Rotation paths and how fast each direction turns (deg/step):
Each turn is a multiple of 5 degrees from 10 to 175, or 0.
Each row of a path follows its step; steps can be skipped.
Path 1:
step 0: [-40  -4   8   1  -9  29  -8 -10 -17  -3   6  -7  -7 -13 -16 -18   0 -15
  19  20  29  11 -17   3 -10 -13   9 -17]
step 1: [-10 -20  -9  -2  -6  32 -39  14  13  -9  11   1  -3   9 -21  -2 -20 -24
   1  -4   7  21   6   0  10  28  -7  -3]
step 2: [ 17 -23  18 -12  12   1  -9   7   1  -4   0   4  28  26 -31 -19 -12  -1
   7   9  -1 -11 -18 -18 -23  21 -11   8]
step 3: [ 26  -4  22 -23 -24  14   2   4 -14 -26  -3   5  31  -8  -1  15 -14 -16
  -5  32   3  -7  -5  -1  -4 -16  -9 -11]
step 4: [ 14  -9  31   9 -10  28   3  -3   5  -6   5 -25  -3 -17  -9  20  23 -11
 -23  -8  27  -7 -17  -1   6  10 -12 -18]
step 5: [-14 -27 -10  24   2  14  15  32  18 -28   1  11  19   0  -7  -4  32  -6
  -5   1  18   3  -3  -5 -10  11  11 -17]
step 6: [ 10   2 -29 -17   6 -14  -5  20  -2 -47   1  -5   6  12   7   9   3   3
  -4   4   6 -16  -5 -14  13  35 -13  -5]
step 7: [ 19  17   3 -21 -20  -7  16  -8   0  -6   4   1  29  14  -3  13  30  25
 -21   3  10  -5  -1  -2  -8  15 -10  32]
step 8: [ -2  28  -3  -1  -8  -8  13 -10 -11   1   1  25  20  -8  10   8  41 -16
 -22  -9   0 -16  -4  16   6 -14 -14 -27]
step 9: [-28  14 -25   7 -10  22   7   0 -22 -16  15 -14 -23 -15  11 -20  29   9
 -12 -17   3 -18 -12  12  -3   9  -1  -5]
Directions:
[  0  -3  -5   8  -7  -4 -10   8  -3  -3   3  -3  -9   0 -12  -2  10  -3
   1  -6  -5   4  -5   5   0  -2  11  -5]
85
[ 12   0   5  -6   5 -10 -11   4  -9  -2   1   0   1   4   5   2   4   9
  -1   9  -2   8  -3   2  -6  -5  -4   5]
85
[  9   5   2  -1  -9   8  -4   0   6   1   1  -6 -11  -5   1   5   0   0
  -1  -3   4   6   5   4   2  10  -4  15]
125
[ -3   3  -4  -7  -4  13  -4   0   0  -4   0  -7  11   5  -2  -3  13  -4
   2   5  -2   0  -5   3  -4   7 -10  -6]
0
Path 2:
step 0: [ 22 -21 -10  16  -8  -5  18  -4  -6 -24   9  22   1   1  -4  25  11  23
  15  -3  -3   3  -1  33  -1  12  -9   4]
step 1: [  5 -18  -5  10 -28 -23  -9  -6 -12  -2  -8 -31   9 -10 -17   0 -11   2
  10  18  22  14   2   6   1  24 -13   7]
step 2: [-19 -20 -23   3  -8   1  -8 -15  16 -30  -8   6  10   0  -3  28   3  -8
 -21  28   5   1  -6   3 -11  -9   4  12]
step 3: [ -6  -2  -7 -12 -12  -2   2 -12  25  11 -10  -3  12  17  -5   6 -18  36
  14  13  16 -17 -26   8   7  12  15  -5]
step 4: [-10   0   9  20 -21  -9   0  28   2 -10  -6  14  -2  -2  -5   9 -23 -13
 -15  -2  32 -29 -19  -4  -9  -2   0  -9]
step 5: [-18 -15  29   8  -2   9 -11   7  -8  -4  -6 -21 -19   8  14  12 -14  20
  -2  16  -2  -3  -3 -10   1 -13  39   0]
step 6: [ 37  26  12   7  -8  19 -16   5   2  -5 -13  -3  -6   7  20  18  -8   3
 -20   9 -14 -25 -15  -1   1   9  -3  -6]
step 7: [ -4  31   8  12   9   1   6   5   8  -5  23 -37   3   1   1  -3 -10  -1
 -10   7  15  -7   8 -26  23  -8   1 -20]
step 8: [ -7  23 -14  16  28   1   3 -15 -20  -9 -16  18 -15  -6  28 -15  12  -2
 -12   6  -7 -13  -8 -16   9  -8  16  -8]
step 9: [ 12  15  10  22  17   8   7  -4 -10   6  23   2  -2   9  -6 -19   1  40
 -10 -20 -12  16 -14  -6  -4  11  -7 -16]
Directions:
[  8  -9   6   2 -10  10   4  -1  -6   4   0 -10   5  -8   0   1   3  -1
  -9   7  -8   3   2  -2  -8   2   1   4]
80
[  5  -4  13  -2  -1   2 -10  -8  -7  -9   4  -4  -4   2   0   8   1 -10
   9  -4   1   3  -3   7   2   1  -1  -9]
70
[ -2 -13  -7   0   4  -1 -10  -2  -3  -6  -6   2  -2  -3   1  -9  -4  -3
  -8   2  -3   6   4  -3   5 -13  11  -2]
120
[ -5 -12   3  -4   1   3  -8   2  10   7  -4   0   5   2   6   2  -2   1
   2  -3   8  -6   0  -2 -16  -1  -2  -6]
40
Path 3:
step 0: [  4 -43 -38 -25  -2 -18   4  17  -3  -1 -30   6  -4   8  -8   6   6  -3
   3   5 -13  -5  10  -8  -2  14   2  18]
step 1: [ -3  15  11  -4   2 -38  11  19   4 -21   1  16  -8   4 -26 -21  -4   8
 -16   8  -5  15  -5   5  -6  33 -13 -18]
step 2: [ 15  15  -8   9  11 -12 -12 -15 -14 -12  -3   4  28  -3 -37 -14   5   6
  28  -7   6  10 -11 -17 -10 -21 -16  23]
step 3: [  0 -10  21  11  -1   2   6   0  13  -5   8  10  -9   0 -16  -5 -27 -14
  28   1  19 -24 -32  24  28  -3   6  10]
step 4: [  4  21   0  15   1   3   9   5  -7   0   9 -30 -16  24  14  21   7 -25
  32  29   7  12  -8 -17  -1  -5  17  -9]
step 5: [  4 -35 -22 -19 -20  -3   4   6  27 -14 -10 -38 -15  -5  11  -7 -13  -2
  11  -3   9   3  18   0 -12  -3   8  11]
step 6: [ -6   3   2 -20   9 -21   8  38  14   8   4   9   0 -19 -16   7  -9   5
 -20  43   1   3  13 -15 -14   9   0  -7]
step 7: [ -3  -9  -4 -13  27 -15 -21  -5 -23  -1  -4 -17  -2  10 -27 -23 -10  32
  -2   1  -9  17 -12  -5 -17 -19 -18  -5]
step 8: [ -8 -10   4  -2  13 -19 -22 -10  -4  -3  14   7  10 -13 -42  -3  -1 -27
  -3  -5  -4 -11 -16  15  28   2  26  12]
step 9: [ -7  14  11  31  21  -3  20  -5  13   2 -11  -8   0  49  -7   7   5  -8
  13  15  -6  15  -7  15   7  -1  10  16]
Directions:
[  5   2   7  -4   6  -2  10   4   7   0   3  -2 -11 -13  -6   6   1  -8
  -5  -9  -5  -6  -3   4   4   4  -2  -1]
145
[12 -2 -2 -5  2  3 -7  2  1 -2  9 -5 -2 12 -5  9  9  5 -3 -9  9  0  1 -2
 -4 -4 -7  3]
140
[-6 -6 -4 10  0 -8  6 -6 -1 -8 -6  9  6  9 -6  4 10 -1 -2 -6 -6 -5 -1  0
  3  5 -7 -3]
40
[  6  -9   6   2   3   1   2  12 -11  10  -8   6  -7   6   3   6  -6   7
   3   2   0  -1  -7  -3   4   2  -3  -5]
115
[ -4  -2  -1  -6  11   1  -7  -7  -2  -2   4   2 -10  10   8  -2   1  -8
   4  -1  -4 -10  -4  -6   0   8   9   5]
80
[  3  -1   3   1  -4  -1   0   0  -4 -13   7   9  -5   1  -2   3  -7   2
  -9   7   8  -4  10   1  11   0   8  -1]
145
Path 4:
step 0: [  6  16   4  10   9  10  -3  -3  20 -22  13 -40  -3  11   0 -35  -7  -4
  33  -6   7 -14   2   4 -23   8 -13   5]
step 1: [-11   4   1  13  -7  20  -4 -15  11  -1 -13   4  14  18 -10  -8  13  23
  35  -2  -7   3  48   1 -20  14   4  12]
step 2: [-19   1  13   6   1  -8 -24   4  14 -18 -22  21  21  -9  -1   3   8   0
   7  35   6  11  27 -10  -7 -27 -19  20]
step 3: [-17  15  19 -24  -4  31   3   7  14 -15 -10  10  16 -11  -9  -5 -11 -35
   8   6 -12   1   2 -11  31 -19 -17  -6]
step 4: [  4  11 -28   5   3  26  21 -12  34  -4 -24   2  -7   3 -10  21 -10   4
  -1  -7 -17 -23  -7 -17  21 -19 -10 -12]
step 5: [  0  13   2  29  20   7  -8  -5  16 -25   3 -19 -32  -2 -25  26 -30   9
   5   6   2 -10  -8  20  -2 -14   1   7]
step 6: [-29  -1  16   6  -7  20   7  -2 -14  -2   1 -18  -7   5   6   6 -34  26
  14 -14  -5   2  14  20  14   3  11  40]
step 7: [-19 -22   8  11  -1  -3  -1  -5  24  -3 -17 -25  12   5  42 -17  -5  14
  -4  -9  18   4   1 -16   3 -17 -10  30]
step 8: [-12  -4  29   4  10   6  -1 -16  34 -28  17 -12  12  25   3 -19   9 -23
  20 -17  19   9   3 -20  -2  -2   0 -11]
step 9: [-12  15 -11   3   3   4  15 -21  22  -3  10  18  27  40 -15  23  10   5
   8   3   6  -1  34 -10  11   5   2  -3]
Directions:
[  2   0   4   3   0   2  -1  11  -5  -6  -4  -6  12   2  10  -4   3   0
  -1   1 -11   4  -9  -7   8  -8   7  -3]
85
[  1   2  -8  -1  11 -10   0   4  -1   5  -4  -8   4   0   3   9   0   6
  -3   4   6  -3   1 -10  -7  -8 -11   3]
140
[ -6   2  -1   3  -7  -3   4 -11  -7  -2  -2   4  13  -3  -5  -1  -1 -10
  -4  -1   5   1   8  -3  -5 -11   0 -10]
55
[-11   5 -11   2  -2   4   3   4  -3   0  -2   3  -4   3  -2   9  -7  -3
  -3   6  -5  -1 -15   7   1   1  -6  -9]
55
